cols: W F Z S J V D C M K
[116 104 169  58 114 180  42 106 105  85] = teve
[129 137 113 170 134 108 160 137 139 145] = gasat
[115 104 169 163 132 104 168 137 137 148] = nin
[101 126 121  97 139 158 125 140 135  84] = geru
[129 136 107 143 140 116 125 139 135 131] = datuv
tail: [116 104 169]	[ 58 114 180  42 106 105  85]
tail: [125 139 135]	[131]
col: [169 113 169]	Z

cols: N G E P T H Y
[131 146 173 142 193 213 186]  gak
[131 146 173 142 193 213 172]  belud
[ 91 175 183 141 137  87 186]  Pivog
[131 146 173 142 193 213 134]  nale
col: [193 193]	T
col: [131 131  91]	N
col: [186 172]	Y
col: [193 193 137]	T
col: [137 193]	T
col: [ 91 131]	N
col: [172 186]	Y

cols: Q A X U
[185 215  74  41] : vedi
[206  83  55 234] : subu
[ 39 218  74  40] : zome
[ 37 216 211 193] : lumim
[196 204  83  76] : Nesan
step +1: [216]	[217]
tail: [ 39 218  74]	[40]
col: [ 41 234  40]	U
col: [ 41 234  40 193]	U
step +1: [185 215]	[186 216]

cols: Pogul Kovo lova Dopat vazo Zovud rusov
[196  88  95 143 236 145  70] : navob
[196  88  95 143 236 195  70] : bita
[196  88  95 133 236 144  70] : Nem
tail: [ 95 133 236]	[144  70]
step -1: [144]	[143]
which: [196  88  95 143 236 145  70]	navob

cols: sesed degud tubek zalus mene gez par
[119  80 199 116  73 151 166] : dozu
[121  79 197 116  73 151 167] : miro
[121  79 197 116  73 151 151] : sul
[136 115  93 179 201 143 213] : debo
[133  75 195 111  68 151 156] : sezap
tail: [201 143]	[213]
step -1: [ 75 195 111  68]	[ 74 194 110  67]
step -1: [116  73 151]	[115  72 150]
tail: [111  68]	[151 156]
col: [116 179]	zalus
step -1: [ 93 179]	[ 92 178]

cols: sas nek kul vepo fini rozi Vilef Mizaf
[105 212 115 106 184  81 160 175] = satim
[ 84  95  84 104 120 198  66 141] = vorel
[106 212 101 106 183 173  56 165] = Vaza
step +1: [115 106]	[116 107]
tail: [106 183]	[173  56 165]
col: [120 183]	fini
tail: [106 212]	[101 106 183 173  56 165]
step +1: [212]	[213]

cols: sepof petom fenal kof lugav Dofi
[179  81 148 108 130 142] = Duvi
[175  87 142 108 145 138] = bage
[176 104 172 169 160 131] = fer
[136 131 130 118  61 139] = sazi
[ 91  97 186 181 121 122] = Nezof
[139 160  75  88 152 126] = Rugu
[ 55 113 139 139 139 114] = nop
[178 174 136 177 133 129] = giv
[132 100 103  77 172 128] = Zuv
[102 118 130 141 207 112] = bavib
[146 136 125 112  41 144] = Sut
col: [142 172 130 186  75 139]	fenal
step -1: [141]	[140]
col: [ 91 139  55]	sepof
tail: [104 172]	[169 160 131]
col: [108 108 169 118 181]	kof
step +1: [ 87 142 108 145]	[ 88 143 109 146]
step -1: [179]	[178]

cols: femuz vatov sovab vapo
[170 133  82  91] : fozi
[170 106  77  86] : nabuv
[ 41 138 134 193] : rumo
[ 69 118  79 219] : dil
[ 69 137 134  83] : nidu
step -1: [134]	[133]
tail: [138 134]	[193]
step -1: [118]	[117]

cols: sura lir ranef vovu foza lepit
[106 116 114 193 213 168] = muta
[115 141  53 171  90  80] = bog
[129 185 228  95 107 121] = sepa
[130 118 115 138 128 151] = kubab
[107 116 137 151 127 136] = teme
col: [ 90 107 128 127]	foza
tail: [106 116]	[114 193 213 168]

cols: Zet nafi sobud fige Kif
[152 152 136 138 142]  Pili
[136 125 125 120 111]  ruge
[131 118 123 114  94]  Sulet
[100 131 124 124 123]  keteg
[199 107 132 107  41]  moge
[130 143 133 133 140]  rukez
[163 124  99 127 128]  noke
tail: [163 124  99]	[127 128]
col: [107 143 124]	nafi
col: [120 114 124 107 133 127]	fige
col: [136 131 100]	Zet

cols: vavep Zivi Sapig ripi vasug Novil Zum
[135 150 179 112 219 125  86]  mas
[107 141 114 181  78 168 155]  Vis
[ 96 111  86 181 100 167 157]  tona
[169 175 195 102 132 117 117]  mabuz
[157 190 199 150 134 151 101]  Tufum
step -1: [135 150 179]	[134 149 178]
step +1: [157 190]	[158 191]
col: [181 102]	ripi

cols: zeza mulam pas Fop Zud Nepa Lekez
[139 175 123 122 165 133 130] -> Gel
[133  60 138 133 188 127 132] -> lugim
[121  80 147 121 178 116 134] -> gufi
[128 194 130 121 100 110 128] -> gebu
[136  79 118 127  87 132 126] -> vobig
[127  90 126 130 227 132 120] -> Vovav
[144 178 156 142  89 136 126] -> nerik
[126 203 123 127 169 135 129] -> Nas
[135 181 137 124 152 122 132] -> nes
[138 175 120 130 236 121 124] -> Noz
[121  80 147 121 178 116 130] -> vepu
col: [178 100  87 227  89 169 152 236 178]	Zud
col: [133 127 116 110 132 132 136 135]	Nepa
step +1: [123 127]	[124 128]
col: [127 116 110 132 132 136 135 122 121 116]	Nepa
col: [120 126]	Lekez
tail: [138 175]	[120 130 236 121 124]
col: [175  60  80 194  79  90 178 203 181]	mulam

cols: ronid Bele vuk libav Tet sil fabuk
[216 211  41 120 159 213 192] : Niniv
[159  41 105 142  47  63 133] : taf
[138 192 133 150 205  62 128] : Rubo
[212  40 173 141 114  67 206] : vagas
[197  87  74 159 167 184  51] : dol
[ 70  95 172 222 152 154  97] : Geze
[ 38 115 173 222 153 154  97] : Fuv
[185 123  75 159 167 184  76] : Nen
[157 105  78  65  83  84 107] : rov
[ 82 197 177 128  83 181 108] : rusik
[ 49  75  88  62  95 101 102] : sola
[106  46  96  92  85 105  74] : dif
step +1: [159]	[160]
tail: [ 74 159 167 184]	[51]
tail: [172 222]	[152 154  97]

cols: kufe nul tezi suzuf pim som papu Luz
[172 134 182 195  41 198 241  33] = tar
[173 139 110 205 113 137 153  67] = tura
[173 130 110 205 202  79 153  67] = piv
[ 98 147 103  56 196  49  94 175] = daso
[171 134 155 149 102  83 119 123] = lizul
[109 120 108  62 201  79  97 181] = nuril
[134 124 110 206 113 137 108 129] = lam
[112 109 110 108 184 121 143 152] = femez
step +1: [113 137 108]	[114 138 109]
step -1: [110 205 113 137]	[109 204 112 136]
step +1: [149]	[150]
tail: [110 205 113 137]	[153  67]
tail: [172 134]	[182 195  41 198 241  33]
tail: [149 102]	[ 83 119 123]
tail: [201  79]	[ 97 181]

cols: Sepap kaz sepe Novi mozus Rovu Gume
[ 62 104 102 144 158 169 198] = Kuv
[185 165 143 108 107 114  87] = Vur
[154 141 157 106 117  86 125] = sibut
[129 127 129 124 136 116 120] = dafod
[218 161 157 106 116  86  38] = Feka
[ 74 123 115 150 124 173 185] = nogo
[198 137 138 119 121  92  64] = zinip
[191 137 137 119 121  85  57] = Tapor
[ 55  97 105 155 144 159 198] = dav
[124 144 137 137 102 121 113] = Kot
tail: [137 138 119 121]	[92 64]
step -1: [155 144 159]	[154 143 158]
col: [185 154 129 218  74 198 191  55 124]	Sepap
step -1: [157 106]	[156 105]
tail: [157 106 116  86]	[38]

